In the data rows, 128 means zero.
Here is a table of points, one per row:
[ 68 114 107 107 101 106  96 116 128  87 127 123  73 131 120  93 126 118
  77 111 163  95 101 205  94  97  93 120 124  82  57  93 107  95  57 132
 109 116 146  52 134  81 114 103 155  69 112 147]
[129 178 183 189  60 100  83 158 122  92  94 105 143 103 130 145 120  99
 135 109 124 137 112 116 134 103 123  98 110 121 127  77 114  98  83 124
 168 142 197 239 155 119  96 117 115 136  97 100]
[ 92 157 133  75 122 162 122  81 151  97 121 165 112  93 107 111 211 212
 173 192 101 143 144  85  94  75 188 141 176 153 155 116 170  79 119 164
 114 141 104 115 165 145  80 189  84 136 107 102]
[158 180 169 165 124 105 144 135 139  98 138  94 153 151 113 151 120 123
  94 114 115 133 110 127 100 151 141  91 136 169 135 170 172 144 132  88
 122 119  95 112 147 131  97 120 120 109 129 102]
[130 196 223 186 105 169 140  80 125 145 169  85 145 151 144 125 102 140
 124 102 123 125 117 111 157  85 124 141 135 123 146  72  90 160 131 149
  78  96 124 112 103  94 188 234 227 117 176 138]
[152 123 108 124 146  95 151  92 135 124 125 116 121 131 106 152 144 122
 109 110 135 121 139 218 131 128 100 127 126 125 135  92 142 119 119 102
 116 136 119 105 151 118 124 120 126 132 164 187]
[ 86 106 137 141 149 171 193 142  91 124  78  96 125 126 135 107 135  83
 107 118 120 146 102 104 133 118 130 107  89 116 139  94 129 126 106 118
 110 122 179 229 240 112 124 144 121  90 118 102]
[ 62 127 141  71 122 127 135 142  89 107 146 138 122 128 101 130  84 104
 143 147 150 129 191 180 127 122 165  82 163 151 140 205 122 133 139 143
  83 127 134 128  97 166 131 109 129 155  73  86]
[161 141 157 124 119 106 127 123 135  99  96 136 137 109 127 112 122 140
 158  67 124 114 105 111 138 112 114 126 134 107 105 194 186 172 142 124
 120 108 113 132 105 101 137 103 128 120 110 116]
[ 86  76 156 115 147 121  21 104 141  91 109 121  93 145 148 107 132 110
 104 160  87 165 153 158  81 157 128 142 100  80 143 126 139 109 160  96
 148  96 164 123  90 118 124 210 111 188 177 175]
[125 101 149  92 170  71 103 193  96 107 114 131 178  81 132 116 132 161
 131  85 114 170 154 169 152 133  34 137 120 141 102 120  72  94 140 120
  72 168  95 128 112 126  64 198 147 118 126 208]
[168 135 195 137 109 109  99 139  91  79 153 147  80 138 119 154 118 125
 127 124  87 130 126 118 141  88 121 146 128 145  73 116 147 198 180 139
 201 198 146 135  97 159 134  99 147 109 162  87]
[122 113 133 104 142 102 122 111 143 120 101 122  99 162 166 191 157 167
 205 187  98  89  92 117 192 183 140 150 102 132 116 105 113 106 120 150
 121 119 104 118 144 121 132 125 123 114 107 114]
[126 122 104 127 141 108 108 126 110 153 135  96 150 135 171 186 178 182
 170 181 135  98  88 116 164 169 161 157 148 114 113  96 150  98 136 157
 129 110  98 125 145 103 140 133  94 126 114 111]
[157 113 104  70  86 157 116  96 106 155 115  81 133 155  81 114 182 116
 123  87  56  99 137 208 110 103 109  62  87 161 107  45 116 151 131 121
  81 116 122 105  88 117 136 111  64 147 115 130]
[153 144  95  99 133 174 184 230 198 143 111 137 121 112 182 107  93 163
  62 160 144  99 131 143 119 104 129 141  70 112 167 105 150 142 166 103
 161 226 185 124 112  94 120 140 104 153  98  94]
[184 174 148 163 138 113 131 128 110 132 141 145 107 124 105 118 112 102
 106 147  85 108 109 129 140 132 102 121 152 143 163 185 132 140 102 147
  93 107 140 101 108 120 111 124 108 125  97 125]
[136  98 130  89 159  86 150  57 157 123 100 118 147  91 185 115 136 132
 109 185 192 143 180  61  99 128 105  70 125 158  84 102  97 164  59 176
  95 135 120 143  74 117 133 112 110 165 219 137]
[166 148 173 137 117 132 102 131 118 131 120 119 146 117 132 131  99 146
 107  97 134 132  99 121 124 124 136 133 116 145 135 195 144 139 124  96
 123 114 111 109 144 119 118 124 114 110 134 106]
[136 104  98  68 103 103  92 103  76 150 148  84 108 119 110 106  79 116
  90  90 121 115  70  40 147 110 129 152 151 162 165 157 180  92 136  98
  71 139 147  89 137 137 145 107 126  94 140 101]
[124 132 110 140  98 118 157 131  99 149 154 149 134  70 152 124 216 173
 162 196 115 150  99 122 172 218 144 125 182  52 118 114 110 152 110  56
 116 104 151 111  92 153  96 137 134  85 136  92]
[110 159  77 125  70 122 151 110 109 172  70 150  98  88 167 168  83 152
 148  86 135  89 148 186  96 106 153 134 106 123  96 119 158 122 141 127
 115  86 162 123 111 229 110 146 105  99 172 224]
[202 150 220  97 118 118 151  51 129 158  76  83 143 132 144 104 123 114
 126 132 113 125 117 131  86 177 164 112 192  66 101 135  84  82 184 123
 167 224 216 173 145 111 156  70 170 143  80 161]
[155 114  94 146 110 147 126 116 147  97 140 119 106  94  59 118 135 119
 109 135 182 141 220 126 204 205 218 190 111 129 103 103  69 116 168 140
  85 119 130 108 142 129 119 147 129  95  97  95]
[209 144 125 127 143 118 149  70 137 124 125 121  86 141 116 130  89 114
 124 117 138 143  80 130 132 115  90 120 144 139 146 194 109 146 110  90
 169  97 104  96 151 134  81 155  96 140 113  88]
[ 85 117  90 127 123 140 115 111 119  97 148 106 134 140 148 200 217 210
 154 210 131 181  80 133  97 102 109 118 106 166 213 211 123 142 104 133
 111 126 145 149 104 131 179  80 184 121  85 157]
[ 83 133 158 129 144 128 115 137 117 165 116  89 105 173  99  71  94 188
 108 108 111 183 217 142 120 198 174 245 124 131 167  88 142 153  36 126
 138 132  71 132 118 163 133  69 104 120  80 118]
[155 110  82 138  89 141 115 131 125  74 107 130 182 152 133  59  88 119
 100 198  93 148 175 135 159 132 105 105 191 161 105 102 177 123 134 159
 149 108 110 125 165 165 141 132 159 147 174 227]
[125  93 140 114 142 103 140 152 112 134 108 146 111  93 127 118 134  92
 121 101 148 134 199 185 147 115 185 153 218 172 192  96 147 125 128 125
 145  88 121 135  88  76 150 134 121 108  98  96]
[103 151 195 215 126 116 135 116 149 131 102 123 145 124 141 117 130 128
 106 124 106  92 126 125 164 115 117 134 128 115 135 209 141 173 136 135
 102 114 117 114 131 131 111 102  94 119 123 130]
[116 150 141 188 107 161  66  90 117 128 155 126 140 101 131 112 141  75
 133 111 177 120  87 139  94 157 100 142 136 106 108 165 188 200 174 129
 105 192  45 140 134 124 127 123  96 142  97 125]
[ 90 133 156 232 175 160 101 142 109 145  77 181  97  95 102 131 115 156
 122  85  92 129  95  86 109 160 151  77 133 191  97  90 102 121 124  92
 106 114 139  72 159 107 154 112 184 227 159 136]
[140 124 108 126 124 101 110 105 205 186 188 255 162 169  81  93 126 124
 122 123 108 112 114 138  98 108 111 140 100 110 138 120 134  97 109 113
  91 139 152 255 176 123 163 116 129  92 139 103]
[ 71 121 104 106 140 113 150 182 236 168 155 124 134 127 118 141 145  97
 140 103  98 123 128 100 112 151 115 104 123 149 125 132 136 152 181 154
 195 206 141 115 123 140 125 117 143  74 140 118]
[184 157 178 182 154 109 148 142  91 157 122 140  69 179 173  65 175  91
 117  97 161 178 105 127  92 125 148 120  69 149 127 193 164  81 173 225
 112  99 124 105 115 160  79 122 137  95 130 109]
[ 91 134 120  81 134 126 120  98  96 122 135 255 222 242 207 161 153  85
  90  94 153  92 116  81 147 171 120 146 155 116 149  64  92 137 158 102
 151  75 113  70 140 149  96 104 118 126  68 123]
[121 140 172 149 115  98 119 125 126 138  96 108 151 123  76 150 120 106
  80 147 116  30 113  94 114 144 118 131 122 151 152 197 134 128 137 131
 139  88 108 138  96 109 118 150 102 100 128 126]
[ 95  74 121 190 198 193 157  83  91 113 117 137 151 110 105 131 128 136
 112 113 121 130 107 134 140  99 132 138 121 110 114 137 127 158 139 165
 221 204 171 126 103 143 109 121 129 108 131 113]
[116 114 155 135 182 228 212 171 106 139 171 128 125  96 119 161 110 108
  86 127 103 145  86  85 127  90 157 135 125 117 107 107 131  88 125 106
 116  94  89 115 100  81  93  78  92 127 163 228]
[142 127 131 104  97 135  99 142 104 170  70 134  80 160  84 180 153 136
 104 174 197 146 180  95 133  90 102 114 152 109 120 131  90 122 111 109
 118 159  86 144 161 162 109 133 157 173 185 182]
[185 142  88 132 141  96  79  95 164 100  92 106 123  73 138 119  91  64
 117  81  99 144  73  78 136 104 182 171 153 175 207  78 112 115 111 119
  94 122  94 127  90 155  94 102 143  93  89 134]
[127  88 132 109 123  98 125 138 230 190 243 149 111 140 152 122  90 173
  95 103 136 135 114 115 132 122 127  89 128 150  91 101 112 137 143 120
 130  66 187 240 187 143 118 133 109 133  69 135]
[163 124 107  67  95  95 138 117  80 105 100 135 129 114  87 119 122 139
 109  94 126 140  81  90 111 140 146 115  85 102 106 180 137 227 153 157
 191 139 101 134 133 112 152 161 146 115 108 131]
[112  94 122 105 160 135 116 104 133 110 126 107 190 114 119 136 108 100
 135 119 136 122 185 223 122 123 174 131 114 166 136 197 145 121  92 108
 137 113 131 103 150 148 124 151 149  99 108  84]
[168  87 148  99 123 221 147 229 204  82 167 124 117 139 127 105 153 137
 148  55 145  74  81 110 121 184 140 125 145 124 170 145 108  92  75 135
 125 111 110 112 120 142 127 120 125 192 219 186]
[134 118 153  99 108 130 124 129 134 127 120 123 107 102 126 135 174 146
 190 224 162 153  92 126 207 185 114 155  92 133  92  82 161 106 119 127
 129 103 119 113 127 125 117 110 133 114  94  92]
[105 154 130 113 138 103 131 106 139  99 118 131 158 119  61 166  75 150
 165 133 173 200 158 139 106 141  80 126 115  80 157  87 146 125 176 164
  93  80 176  95 140 105 122  94  95 147 202 149]
[134 104 102 125 104 125 124 130 100 106 106 215 197 255 193 224 106 136
 139 123 107 149  92 118 169 158 184 141 119 118 105 113 126  98  95 124
  84 150 116 117  86 101 126 137 112 112 132  95]
[ 76 242  60 116 150 109 114  92 123 120 145 108 105 167 117  67 149 111
 143 130 170 156 163 132 214 121 145  82  98 143 108 141 133  79 129  62
 184 125 110 150  76  85 156 115 124 160 190 186]
[102 126 104 140 171 195 211 138 107 135 113 120 124 125 116  98  70 110
 146 132 119  96  78 108  94 154  97 135  98 126 120  93 134 123 132 129
 110  93  88 128  87 145 147 176 217 215 111 120]
[148 138 115 121 109 104 104 129 101 118 123 115 137 112 128  98 112 131
 106 109  99 110  94  88 148  99 118 143 124 103 113 224 120 149 125 135
 130  96 132 110 129 108 131 122 106 142 100 118]
[ 98  91 111 115 113  70 138 122  88 128 146 124 108 110 152 122 112  92
 125 121 121 112  89 233 149 127 167 130 130 120 159 117 105 150 131 136
 117 133 105 137 176 130 141 123 136 193 221 162]
[137  76 109 136 129 143 129 127 107 143 131 134 108 127 158 133 137 143
 167 149 163 131 249 113 136 131  90  76 118 159 166 203 200 158 136  83
 117 127 139 108 146 107 146 146 151 101  85 115]
[ 78  89 120 183 146 166 187 106 112  69 132  89 108 157 105 130 122 117
 143  87 145 101 114 100 147 118  82 135 143 128 136 103 132 111 127 127
 149 197 206 199 136 152  89 137 110 127 109 110]
These points spread out most along one direction. Take the direction at right angles to it along which they spread out most. Then take the direction at right angles to both along which they spread out most. Go by this last direction. For each point below, how far along it does it lie, from 0 to 99? 50 is the average, and the first point above lies past it. One standard deviation of the points above along it is 16.
[132 122 131 129 110 144 119 141 114 146 121 119 164 121 134  79 159 161
 210 224 177 143 113 131  96  88 127 188 141 204 163 122  65 124 165 101
 139 109 133 108 135 131 138 104 106 113 139  90] 50
[134 114  99 162 146  77 133 168 122 121 121 102 122 166 109 131 169 194
 195 200 189 112 103 121  68 103 191 170 184 152 109  97 118 137 135 110
 116 115 126 121 112 113 122 148 125 104  93 134] 48
[132 141 166 182 144 134 150 141 125  93 118 129 113 104 135 134 126 114
 103 104 134 149 111 116 121 103  93  89 118  87 111  83  97  68 111 108
 129 107  81 100 141 238 255 177  76  96  75  92] 47
[ 98 142  76 114  64 132 167 114 127 112 137 119  87 105 173 172 123  93
 105  99  81 152 199 162  65 152  95 217 173 192 109 172  96  91 119 144
 132 105 108 138 127  73 141 125 118 117 117  76] 57
[ 90 137  96  93 165 177 147 203 230 150 124 122 112 143 141 124 124 113
 128 120 108 148 119 125 147 101 133 114 142  86 107 177 127 235 170 165
 143 165 114  96 139 119 134 123 109 105 110 125] 42
[152 121 126 134 120 115 127 134 107 121 168 127 128 125 133 122 130  94
 220 169 120 138 212  83  75 100 117 107  77  80 111 108 107 136  93 111
 120 121 115 106 141 113 119 110 109 118 151 190] 54
[126 135 125 105 141 117 132 186 249 206 184 133 146 122 104 145 124  77
 110 131 114 116  93 105 117 106 128 137 128 104 109 109 145  86 107 107
 114  95 109  88 108 165 145 153 216 189 152 110] 42
[145 118  90 127 104  93 131 130 109 123 130 109 152 128 132 139 182 137
 131 103 131 131 197 137 134  87 120 154 115  89 114 124 146 124 126 138
 128 115 135 132 140 148 145 134 206 255 163 111] 55
[163 195 145 144 122  82 102 125  62 106 177 129 123 102 133 138 106 133
 114 123 128  86 122 114 111 149 129 114 106 130 157  89 131 146 113 188
 206 229 185 137 137 120 127 154 118 136 113 128] 36
[135 113 128 124 124 117 121 112 115 136 138 124 122 107 139 142 139 124
 127 125 119 112 193 147 135  99 113 136  86 102 136 105 118 113 136 113
 137 111 113 117 145 123 119  90 128 144 159 181] 55
[108  94  96 139  99 137 109 149 207 247 181 175 150 141 105 130 107 110
 142 110 137 159 108 129 150 123 107 115 139 140 124 146 117 147 112 187
 197 213 168 106 105 116 130 146 103 122 111 132] 27
[129  88  97 139 110 139 111 125 111 131 131  99 132 126 135 103  83 187
 115 135 113 115 171 174 117 118  94  22 127  58 148  87  92  75 167 143
 138 115  32 135  94 108  89  91 150  84 144  72] 53
[147 156  81  97 234 228 105 189  93 130 107  91 129 122 128 141 128 101
 126 118 121 107 118 130 127 139 101 129 152 120  96 118 114 132 116 147
 122 120 205 243 168 138 144 124 118  90 136  96] 21
